(in the rows, 128 means zero)
Named turns come first, each shown by rows before and after it. Which turns, in which order, take the first row of each pair that follows to the second? Write the first one first, as in the answered first pair.
F:
[142 109  99 146 145 123  87 130 109 142  89] |-> [164 141 126 145 112 158 112 131 151 139  80]
[103 138  91 156 119 143 138 150 121 119 113] |-> [111 145 107 145 103 152 150 140 144 106 120]
[ 98 115 116 168 138 154 119 127  87 121 126] |-> [116 141 136 175 121 177 131 133 117 127 116]
[124 131 128 162 129 144 118 140 104 127 115] |-> [131 142 146 150 113 157 134 132 126 114 117]
J:
[128 146 138 127 164 110 112 134 133 132 143] |-> [126 153 135 148 160 131 111 140 117 130 130]
[126 130 117 128 140 127 119 137 110 137 116] |-> [126 127 120 128 132 136 124 128 103 119 122]
[139 154 143 143 125 138 135 166 155 195 108] |-> [132 152 147 156  99 194 154 143 115 131 110]
V:
[134 117 141 128 144 124 108 110 118 154 146] |-> [130 116 140 135 144 129 106 111 108 149 144]
[156 141 126 122 135 144 139 119 165 151  90] |-> [155 137 119 120 145 128 132 122 162 163  91]
[131 134 108 144 125 110  94 120 141 140 115] |-> [127 131 102 152 123 121  94 120 130 133 114]
[151 128 130 107 134 126 132 131 144 116 140] |-> [149 124 125 108 141 117 123 136 141 122 142]

(2 to 4 turns a pair)
[121 136 102 153 167  93  77 168 116 200  92] |-> [153 172 144 131 128 115 113 162 190 200  93]  F then V
[132 129 109 153 147  95 106 158 119 169 105] |-> [136 136 134 161 102 171 142 125 106  89 110]  V then J then F then F
[127 118  98 112 154  92 110 139 122 145 123] |-> [115 107  97 117 145 119 114 122  95 108 130]  V then J then J
[141 121 110 123 107 175 125 132 108 154  75] |-> [127  88  95  97 133 121 110 121  95 157  96]  F then V then F then F
[118  99 141 104 117 125 160 100 139 111 155] |-> [113  91 106 130 150  94 127 128 110 154 142]  V then F
[151 168 189 115 137 161 135 139 160 122 146] |-> [118 118 147 104 186  98  96 134 102 128 166]  V then F then V then V
[135 115 116 142 178 108  85 155 101 227  97] |-> [148 144 162 160 101 235 139 115  97 125  90]  J then F
[150 151 152 121 101 169 172  98 138  95 141] |-> [122 110 131 104 129 131 157  82  96  81 163]  F then V
[150 132 155 115 131 150 130 140 128 101 105] |-> [139 120 139 121 145 140 119 138 102  95 110]  F then F then V
[125 128 118 110 156  97 112 120 190 134 149] |-> [129 145 107 142 158 111 100 147 178 158 125]  V then F
[150 141 115 165 154 127  98 160 136 192 101] |-> [155 149 148 162 102 200 139 123 130 110 112]  J then V
[158 196 163 123  96 167 156 147 226 151 120] |-> [112 114 124  62 162  40 118 122 190 159 175]  V then F then V
[157 161 148 131 123 109 107 148 162 170 123] |-> [150 160 132 156 129 126  94 162 134 170 110]  F then V then J
[136 131 123 107 126 123 138 140 180 157 147] |-> [118 118  96 154 124 172 123 144  99 121 130]  F then V then J then J
[118 114 143 111 114 140 145  93 123  76 152] |-> [121 117 147  88 122 105 142  98 156 104 162]  V then V
[110 101 114 138 140 127 117 125  83  93 135] |-> [127 119 150  97 120 119 148 109 153  92 151]  F then V then F then J
[151 132 132 111 134 114 124 122 143 159 104] |-> [140 122 119 136 132 143 119 118  91 125 100]  V then V then J
[141 168 116 166 115 176 118 164 119 150  95] |-> [140 145 125  99 139  83 120 148 174 179 130]  J then J then J
[134 105 140 100 109 140 170  87 102  70 170] |-> [170 166 152 148  89 189 171 132 138 122 119]  F then F then F
[147 154 135 157 112 155 133 149 142 154  98] |-> [115  95 129 101 134  96 131 103 113 107 153]  V then F then F
[122 137 155  63 115 128 159 111 163  86 172] |-> [124 139 111  94 164  73 108 167 152 182 138]  J then V
[125 145 122 172 139 149 102 152  82 168  89] |-> [127 135 170 113  96 170 155  88 114  81 134]  V then V then J
[111 119 103 150 146 125 102 135  95 125 118] |-> [133 138 129 115 138 101 119 136 164 157 127]  F then J then J then J
[131 126 128 177 115 183 116 134 107  88 121] |-> [124  96 138  96 142  82 117 108 161 112 169]  V then F then J
[109 106  99 146 152 146  99 130  67 111 118] |-> [136 148 138 146 106 196 136 124 123 100 107]  J then F then V then F
[109 134 106 127 140 107 105 157 108 147 111] |-> [130 161 129 125 118 129 122 160 145 152 101]  F then V
[131 136 113 144 119 155 121 137 106 125 109] |-> [141 146 135 116 104 154 140 127 145 119 121]  F then V
[120 134 142 111 106 154 145 168 111 108 134] |-> [118 133 130 122 115 151 135 180 104 123 126]  F then F then F
[115 109 139  96 118 128 154 104 128  74 158] |-> [138 151 147 135  95 179 157 134 143 100 120]  F then F then V then F
[118 112 116 118 152  90 113 137 130 151 138] |-> [110 102 108 135 143 123 115 128  88 111 135]  V then J then J
[138 130 147 116 132 124 131 136 160 139 127] |-> [124 114 137 136 126 150 131 127 113  99 127]  V then J then J then F
[129 143 123 158 112 165 132 130 132 121 100] |-> [114 112 125 124 120 142 135  99 119  85 133]  F then F then V
[118  97 115 102 136 112 151  78 145 104 157] |-> [113  92 106 108 146 103 143  84 132 110 155]  V then V
[135 123  97 173 139 146 113 155  84 127 103] |-> [154 145 129 159  99 183 147 139 126 103 108]  V then V
[131 110 104 166 133 130 127 131  82 107  98] |-> [137 118 124 157 110 152 145 117 101  82 103]  V then F
[126 128 113 135 140 111 114 144 126 154 121] |-> [139 137 132 122 125 119 132 136 159 152 125]  F then F then J
[142 137 149 131 105 160 149 135 137  87 109] |-> [114  93 123 102 145  86 122 128 117 102 136]  J then F
[136  95 147 102 143 115 123  94 126 136 144] |-> [139  98 146 104 148 106 120 102 134 153 140]  J then F then F then F
[101  99 104 115 155  92 109  99 127 121 149] |-> [135 156 125 144 130 130 122 134 178 168 112]  F then F then V
